In the rows, 128 means zero.
runs of hidden systems:
trace 1, teni (8 x 22):
[[136  83 142 171  96  87 123 169 112 138 166 100  67 101 201 131  91 190
  137 197 128  98]
 [164 125  93 139  95  34  96 117  63 134  99 109 157 138 201 106 124 135
  110  71  91 169]
 [191 152 161 145 170 133  53 131 100 178 161 118 104 147 168 174  71 162
  160 146 100  89]
 [222  92 125 133  95 147 101 155  77  93 169 162 127  89 148  91 138 106
  135  67 118 176]
 [172 121 166 128  60 129 126 120  83 168 164  83  49 145 114 137  96 142
   86 114 167  68]
 [137  67 191 123 133  94 180 167  83 148 116 121 104 106 222 106 162 138
  114 109 118 165]
 [132 203 150 107  98 105 102 102  72  89  90 127 110 149 197 182  93 150
   92 114  93  95]
 [140 111 117 170 108 131  91 174 120 111 180 181 120  86 209 129 100 162
  166 188 112 155]]
trace 2, sasa (8 x 22):
[[ 29 152 109  82 176 138 144 116 149 183  98 141 156 170 116 150 152 130
  126 139  99 107]
 [191 148 126 144  74  75 103  99  69 126 116 119 155 141 154 107 118  99
  100  62 149 174]
 [121 110 108 106 138 188 137 123 167 155 163 111 105 136  15 122 141 109
  133 121 147  76]
 [103  97 110 152  65 116 147 158 116 108 154 186 142  88 187  92 144 119
  121 150 147 196]
 [ 81 146 174 126 131 105 164 105 149 160 100  75  86 162 121 164 110 152
   97 173 161  72]
 [122 150 119  96 142 124 148 112 111  70  68 156 179 126 142 119 169  93
  112  65  97 178]
 [182 166  95 157  81 127  82  95 139  92 152  94 107 136  63 141  78 130
  126 143 159  88]
 [ 66 123 100 124 158 175 125 147 169 166 157 203 176 123 116 117 157 109
  159 160 133 167]]
trace 3, Teb (8 x 22):
[[143  94 171  99 167 170 167 133 140 159 131 132 136 126  81 107 172  87
  126  87 155 147]
 [139 137 118 154  90  80 149 116 127  35  88 121 143 103 148 109 129 121
  116 127 136 175]
 [107 126 165  94 146 194 165 145 153  93 133 129  81 110  98 155 138 134
  125 158 130  78]
 [ 54 167 112 134 120  98 131 128 131 127 102 166 160 138 192 146 125 141
  121 173 114 147]
 [135 174 132 119 165 147  91  96 145 162 131 101 120 168  75 173  92 134
  133 141 132  62]
 [110 118  64 130 154 120  99 133 139 169 137 162 196 134 114  99 151 112
  158 105 102 172]
 [166 101 109 158 104  91 137 105 145 132 128  55 113 137  58  99 118 119
  115 112 169 118]
 [130  80 176 126 162 155 181 152 143 119 127 152 146  96 134  97 178  95
  136 114 152 184]]
trace 4, teni (8 x 22):
[[ 82 135 169 103 119 149 176 133 128 108 107 156 121 121 153 135 148 119
  103 140 141 136]
 [ 79 159 122 138 102 109 143 120 142  81 105 137 130 126 152 144 117 137
  114 175 133 125]
 [ 94 128  77 165 129  87 109 130 155 115 123 129 155 121 145 119 117 146
  152 171 116 144]
 [149 135  83 154 156  97  81 109 143 152 131 114 172 148  95 122 113 122
  156 121 114 136]
 [175 112 128 126 181 162  99 131 142 159 151 119 141 130  76 121 132 114
  161 104 125 123]
 [154 113 150  96 130 182 151 129 122 138 141 129 111 126  73 117 155  94
  113  78 143 117]
 [ 93 116 178  95 111 163 191 137 126 132 125 130  91 125 125 135 152 118
   92 129 158 109]
 [ 65 140 148 114 111 108 180 128 130  93  86 139 125 123 174 136 146 134
   99 154 132 138]]
trace 5, meni (8 x 22):
[[ 82 152  97 123 124  89 114 118 115 175 115 135 155 159 166 136 119 140
  120 136 108 124]
 [175 163 177 114 142 154 117 108 103 127 121 138 131 139 128 147 119 104
  121  95 142 127]
 [155  95 111 126 127 153 131 153 136  86 145 116  94  94 113 121 130 145
  143 129 104 107]
 [ 93 105  84 134  95  97 130 137 119 167 144 134 138 129 153 108 130 140
  125 133 123 139]
 [143 148 175 122 150 122 124 108 118 181 121 113 133 157 137 144 118 118
  114 118 150 120]
 [175 127 135 134 162 134 113 131 129  81 118 111 123 113 130 133 122 135
  147 119 102 125]
 [106 131  91 125  86 131 121 143 116 103 145 156 117 111 150 128 127 142
  124 144 109 124]
 [120 122 141 119 123 147 127 132 121 195 159 147 131 141 122 122 135 114
  125 121 151 135]]
trace 6, Gizol (8 x 22):
[[157 107 149 144 132 166 141 136 163 106 154 118 104 108  79 122 123 120
  139 148 162 117]
 [127  91 135 121 108 105 174 136 111 129 114 115 128 117 138  93 159 112
  108  89 136 161]
 [ 66 128 126 111 117 125 151 133 129 163 129 126 106 144 148 144 126 150
  111 160 123  94]
 [113 165 146 150 132 128 119 118 138 109 119 169 162 125 158 139 118 113
  131 162 151 164]
 [150 152 107 133 125 102 115 114 124  63 100  95 123 127 124 143 107 141
  127 123 102 107]
 [128 108  68 142 147 110 103 126 148 154 140 115 157 130  94 103 133 126
  155 115 109 139]
 [163 137 151 126 116 137 117 108 117 180 148 106 118 151  90 132 116 110
  113 105 165 114]
 [119 108 169 107 165 174 169 137 155 119 124 131 119 116 100 125 157 110
  131 125 145 130]]
trace 7, Vos (8 x 22):
[[200  77 159 165 114 141 145 133 155 111 161  66  80 109  53 105 118 121
  138 138 187 107]
 [110  89  25 110 150 108 125 132 148 117 117 107 164 124  70  88 162 124
  150  78  70 132]
 [ 93 166 103 110  48 100 132  93  88 178 120 155 157 166 135 116 135  96
   70  91 161 156]
 [100 152 208  92 133 135 201 116 118  60  65 118  96 125 162 157 149 125
   86 127 134 113]
 [126 163 102 169 122  94  86 132 141  51 114 122 123 113 178 162  77 178
  152 197  94 110]
 [ 86 118 134 124 166 186 102 164 152 203 188 184 125 127 141 149 122 146
  167 189 123 112]
 [187  97 188 169 190 129 121 123 156 185 139 111 159 136 105 108 126  95
  160 129 187 173]
 [192 114  99 105 136 144 106 105 121 129 133  68 104 141  30 118 126 114
  128  60 113  81]]
trace 8, Gizol (8 x 22):
[[174  48  86 156 167  87 131 127 161 173 130  49 150 130  47  68 147 116
  156  83 134 140]
 [115 118 171  78 120 157 167 106 105 252 139 106 106 178  78 123 154  94
   84  74 168 101]
 [ 70 139 202  91 137 225 198 141 164 101 136 192 107 109 114 147 157  99
  113 172 179 128]
 [ 99 129 113 132  34 102 176 143 102   6 104 162 111  79 191 115 143 133
   90 146 127 165]
 [ 74 107  63 185 107  21 119 134 147 129 109  81 128 130 180 122  97 192
  143 197 100 118]
 [137 192 128 163 176  58  63  72 131 203  90 112 207 194 147 149  88 116
  142 128 144 155]
 [175 205 136  93 200 192  88  78 150  91 100 105 146 162  28 176 112 100
  142  85 117  74]
 [171  88  63 105  99 197 136 142 144  81 171 151 135  90  14  70 172  80
  141  64 131 145]]
trace 9, Teb (8 x 22):
[[109 100 102 144 189 112 126 135 170 150 121 126 180 125 114 104 149 124
  170 139 114 161]
 [131 114 121 125 128  93 158 100 137 123  91  63 120 143  84 109 141 119
  109  96 139 118]
 [121 130 153 110 133 165 165 127 144  96 116 164 150 114 102 112 166  84
  115 107 157 165]
 [114 145 118 151 112 111 144 123 158  43 104 115 120 107 129 137 115 143
  126 172 134 120]
 [ 63 130 145  96 162 166 157 140 155 144 123 144 117 136 123 151 143 139
  132 164 116  94]
 [ 91 181 110 131 132  92 106  97 136 149  95 131 170 167 140 146 114 126
  119 140 133 132]
 [146 142 105 122 169 159  94 111 157 144 135 119 147 145  52 132 127 109
  151 111 128 109]
 [113  94  74 148 119  98 137 133 154 130 130 120 164 111 101  82 153 116
  139 118 131 171]]
trace 10, vomov (8 x 22):
[[  8 116 100 107 112 126 188 141 159 132 109 143 122 127 130 126 163 140
  106 168 127 120]
 [ 68 146 132 102 111 114 193 124 137  41  62 131 127 112 145 133 159 123
   93 134 116 133]
 [ 85 177  74 130 114 127 121 115 160  26  92 134 140 116 112 154 119 141
  126 165 102 109]
 [ 85 131  75 170 141 111 127 129 190  77 113 145 180 108 110 108 132 122
  158 183 138 171]
 [ 68 106  81 140 139  86 168 107 182 134  94  83 154 139  65 106 152 122
  124 139 144 138]
 [ 65 143 103  76 165 149 164 112 153 123  86 138 163 140  83 124 179 100
  117  96 103 130]
 [ 56 165  63  92  79 129 133 117 111 108 113 177 156 136 128 129 152 113
  100 109  97 135]
 [ 63 127  95 128  66 155 164 146 150  75 145 172 111  97 124 120 145 129
  112 171 146 132]]
trace 11, som (8 x 22):
[[194 121 160 112 144 156 125 126 114  86 124  99  94 118 104 136 123 125
  128  91 113 103]
 [ 73  92 106 136 135 118 160 160 155 115 130 140 126 103 151 117 149 151
  144 170 112 135]
 [124 168 148 137  97 118 117 100 121 162 136 120 114 159 126 150  98 125
   99 147 170 103]
 [144 132 140 118 190 148 110 129 133 143 125 159 174 131 132 126 144 110
  158 110 110 161]
 [150 136  83 139  93 101 114 122 121  55 116 103 119 116 120 124 114 140
  124 116 105 117]
 [113  93 128 121 111 165 142 158 132 166 180 149 104 115 115 113 138 125
  130 140 146 121]
 [133 120 148 150 145  72 136 106 134 163 100  85 140 149 140 120 123 130
  122 128 153 143]
 [114 159 132  80 159 166 125 121 122 118 111 139 132 141 112 151 139 119
  122 100  91 100]]
trace 12, sasa (8 x 22):
[[101 162 109  98  88 177  93 141  90 178 177 208 127 139 165 151 121 128
  119 133 109 118]
 [167 104 217 152 150 123 161 118 133 186 132 104 125 139 130 115 128 103
  118 129 204 157]
 [105  73  91 108 139 107 178 144 143  87 101  84 115 105 100  97 166 140
  127 104  91 121]
 [125 173 114 109  64 146 110 129  91  75 140 161  98 118 164 162 106 146
  107 138 108  99]
 [135 165 193 143 181 164 129 109 163 132 120 148 146 138 113 151 118 100
  141 161 173 143]
 [128 102  82 165 153  65 125 124 156 112 104  97 168 122 123 100 132 133
  155 131 113 158]
 [105 150  75 103 107 124  91 122 100 170 148 130 121 152 130 142 112 146
  121 115  88  87]
 [164 130 174 118 125 160 124 128 100 176 155 165 137 133 136 125 136  95
  117  96 163 157]]
trace 13, vomov (8 x 22):
[[114  96 117 157 167  80 143 122 172 139 109  69 134 134 108 117 121 145
  150 159 132 122]
 [112 145 145 107 191 131 141  94 149 150  86 117 168 159  98 133 152 103
  129 101 124 137]
 [120 167  80 100  92 132 104 100 103 134 123 155 160 151  99 123 138 101
  105  76 116 137]
 [ 96 112  92 121  73 171 135 153 129 133 185 180 116 106 112 111 145 120
  124 142 139 133]
 [ 86  71 133 124 108 106 181 165 123 121 128 116  92  99 171 109 148 158
  119 150 113 127]
 [106 154 180 113 162 120 159 120 134  86  80 102 104 134 160 165 117 150
  118 154 112  92]
 [160 185 122 151 143 113  93  99 131  53  93 134 166 124 134 147 104 121
  139 132 121 149]
 [143 130  67 176 119 116  85 111 172 131 154 124 163 128  65 109 104 119
  155 151 159 143]]
trace 14, Vos (8 x 22):
[[124 141 155  97 136 154 142 134 102 132 120 172 145 126 154 127 155 101
  118  96 126 156]
 [158 125 151 153  93 106 141 124 122  92 123  98  94 115 138 130 106 139
  113 147 159 122]
 [ 98 104  96 118 162 134 128 147 144 123 130 127 125 120 134 130 140 155
  155 139  73 105]
 [132 137 131 148 120 114  98 125 116 180 149 152 157 144 154 124 115 117
  133 133 149 160]
 [152 115 178 108 151 154 153 127 122 141 127 106 101 129 110 136 137 122
  120 110 142 106]
 [163 126  94 146 125 103 107 127 126  78 121 118 144 108 126 116 121 131
  144 112 106 144]
 [ 97 120  97 113  86 140 136 138 117 159 158 148 114 129 123 122 135 132
  112 129 125 115]
 [111 117 158 130 149 105 160 128 129 134 102 127 147 127 161 117 145 116
  120 125 138 163]]
trace 15, meni (8 x 22):
[[106  86 174  98 216 167 151 161 143 184 138 131 120 126 141 133 158 140
  156 134  99 115]
 [187 136 104 192  91  66  87 109 124  99 134 107 150 121 140 107  93 129
  135 136 155 166]
 [ 67 162 131  86 162 167 123 136 134 139 119 148 108 147 141 179 127 153
  135 159  81  70]
 [191 126 105 141  98 139  96 125 106 123 154 164 166 115 114  97 135  85
  130  73 145 185]
 [103 114 129 115 117 140 150 132 139 149 139  82  65 139  91 146 116 164
  116 157 129  48]
 [133 101 102 123 151  83 124 128 108 153 108 132 182 129 154  92 159 111
  137  70  95 186]
 [138 166 176 134  89 119 139 109 110  98 113 103  78 137 150 165  88 143
   92 156 161  89]
 [127  88 134 115 188 166 131 169 136 119 142 171 149  96 156 113 164 129
  168 120  81 160]]
trace 16, som (8 x 22):
[[124 151 126 126 122 100 107 121 110 132 117 101 106 147 159 159 101 160
  123 141 100  85]
 [114 134 118 111 139 146 104 142 105 163 149 175 143 130 167 135 132 128
  140 123 103 139]
 [180 125 120 147 112  90 100 123  96 120 131 109 125 122 160 126 106 138
  128 111 114 135]
 [128  99 117 108 145 151 122 159 117 153 156 126 102 119 133 131 136 152
  146 127  89  98]
 [108 122 113 138 108  73 133 127 111 163 117 114 129 141 169 124 121 148
  118 136 120 131]
 [144 145 158  98 141 151 114 124  93 156 132 137 118 145 142 147 126 125
  118 102 113 107]
 [133 114 126 138 139 102 125 144 115 101 116 136 140 110 185 123 134 143
  141 127  93 155]
 [142 136 131 129 105 138 110 138 111 128 155 126  86 125 142 149 100 153
  124 145 121  90]]

runs to name:
trace 17 (2 x 22):
[[131  52 180 100 155 185 161 183 116 202 184 138  79 108 137 114 157 133
  138 124 127 108]
 [209  77 121 175 151  51 111 125 115 134 116  77 160 117 144  83 127 125
  149  83 128 183]]
 -> Vos
trace 18 (2 x 22):
[[199  97 134 178 134 169  75 157 149 146 208 132 101 100 105 125  89 143
  180 175 150 111]
 [102  93  56 161 169  71  95 124 169 206 137  75 153 154  93 113 115 156
  166 154 108 107]]
 -> som
trace 19 (2 x 22):
[[114 111 226 123 189 172 200 140 172 105 112 135 117 108 125 133 155 111
  134 160 173 145]
 [ 90 194 143 153 148 118 133  92 180  56  79 122 148 133 122 167  95 135
  131 201 154 118]]
 -> som
trace 20 (2 x 22):
[[ 82  85  55 106 107 155 122 159 131 195 184 149 122 128  94 101 154 135
  139 120 104 113]
 [ 60  91 169  98 118 129 198 157 113 168 122 154 107 120 194 121 169 136
  103 140 132 141]]
 -> vomov
trace 21 (2 x 22):
[[133 120 191 140 134 136 151 118 131 172 134 152 148 133 136 117 140  92
  114 126 191 171]
 [166 121 143 129 149 115 141 111 138  93  99  61  97 132  88 133 121 139
  123 115 120  91]]
 -> Vos
trace 22 (2 x 22):
[[160  92 146 168 143 112 139 123 152 137 128 100 138 119 111 101 128 118
  141 132 162 158]
 [135 120 124  99 153 122 136 119 120 120 101  82 114 140 101 132 136 135
  121  90  92  94]]
 -> teni
trace 23 (2 x 22):
[[139 139 173 119 148 149 153 131 127  75 101 158 145 109 148 127 154 102
  127 114 136 169]
 [138 128 107 159  85 107 120 125 136  99 144  94  93 119 115 133  93 154
  124 165 144  97]]
 -> Vos
trace 24 (2 x 22):
[[123 137 187 116 114 129 190 136 123  28  85 131 103  98 175 139 140 127
  100 141 135 137]
 [ 75 181 149  93 120 174 136 130 125  70 111 166  95 121 162 184 120 150
  114 165 100  82]]
 -> Teb
trace 25 (2 x 22):
[[ 98 114 101 161 109 130 106 147 154 179 181 162 132 123 135 122 109 141
  149 193 150 131]
 [144 103 159 156 185  82 116 121 139 202 123  73 131 152 142 129 111 146
  146 137 136 121]]
 -> Teb
trace 26 (2 x 22):
[[ 37 171  66 115  94 130 153 113 169  46  89 140 137 123 103 143 135 135
  112 173 114 103]
 [ 64 131  76 143 127 117 164 133 181  39  96 150 170  98 114 110 153 120
  140 171 118 165]]
 -> vomov
trace 27 (2 x 22):
[[143 150 106 138 180 131  86 115 152 125 118 132 168 138  99 136 119 123
  163 130 107 134]
 [129 127  54 127  92 120 109 125 124 100 139 135 140 122  92 111 130 123
  125 105 109 126]]
 -> som
trace 28 (2 x 22):
[[120 146  66 116  73 182 128 135 150  18 146 133  80  96  64 140 119 141
  123 150 111  75]
 [ 86 185 158 159 130 157 110 128 156 106 141 215 162 121 181 162 100 121
  144 219 171 165]]
 -> sasa
trace 29 (2 x 22):
[[140 130 157 161 103 141 133 148 130  80 148 179 131  92 177 121 120 121
  139 167 156 172]
 [ 92 137 153 141 179  99 142 115 167 142  96  83 123 146 122 151 113 153
  139 181 133  98]]
 -> sasa
trace 30 (2 x 22):
[[114 142 172 111 124 172 139 137 121 149 148 160 105 130 142 153 125 126
  114 150 145 109]
 [123 128 137 141  90 115 158 130 128  70 113 142 129 106 151 115 137 121
  112 139 148 159]]
 -> teni
trace 31 (2 x 22):
[[ 51 140 114 116 135 119 144 126 153 150 113 128 124 146 132 143 134 145
  121 165 120  98]
 [121 171 164 139 175 125 112 108 138 144 105 145 164 146 154 152 113 120
  138 150 142 142]]
 -> Vos
trace 32 (2 x 22):
[[153 104 174 134 133 134 142 150 105 140 142 155 125 108 179 120 137 124
  132 123 137 161]
 [150 131 149 145 157 112 115 129 134 108 118  93 103 127 148 153  99 162
  142 156 113  95]]
 -> som
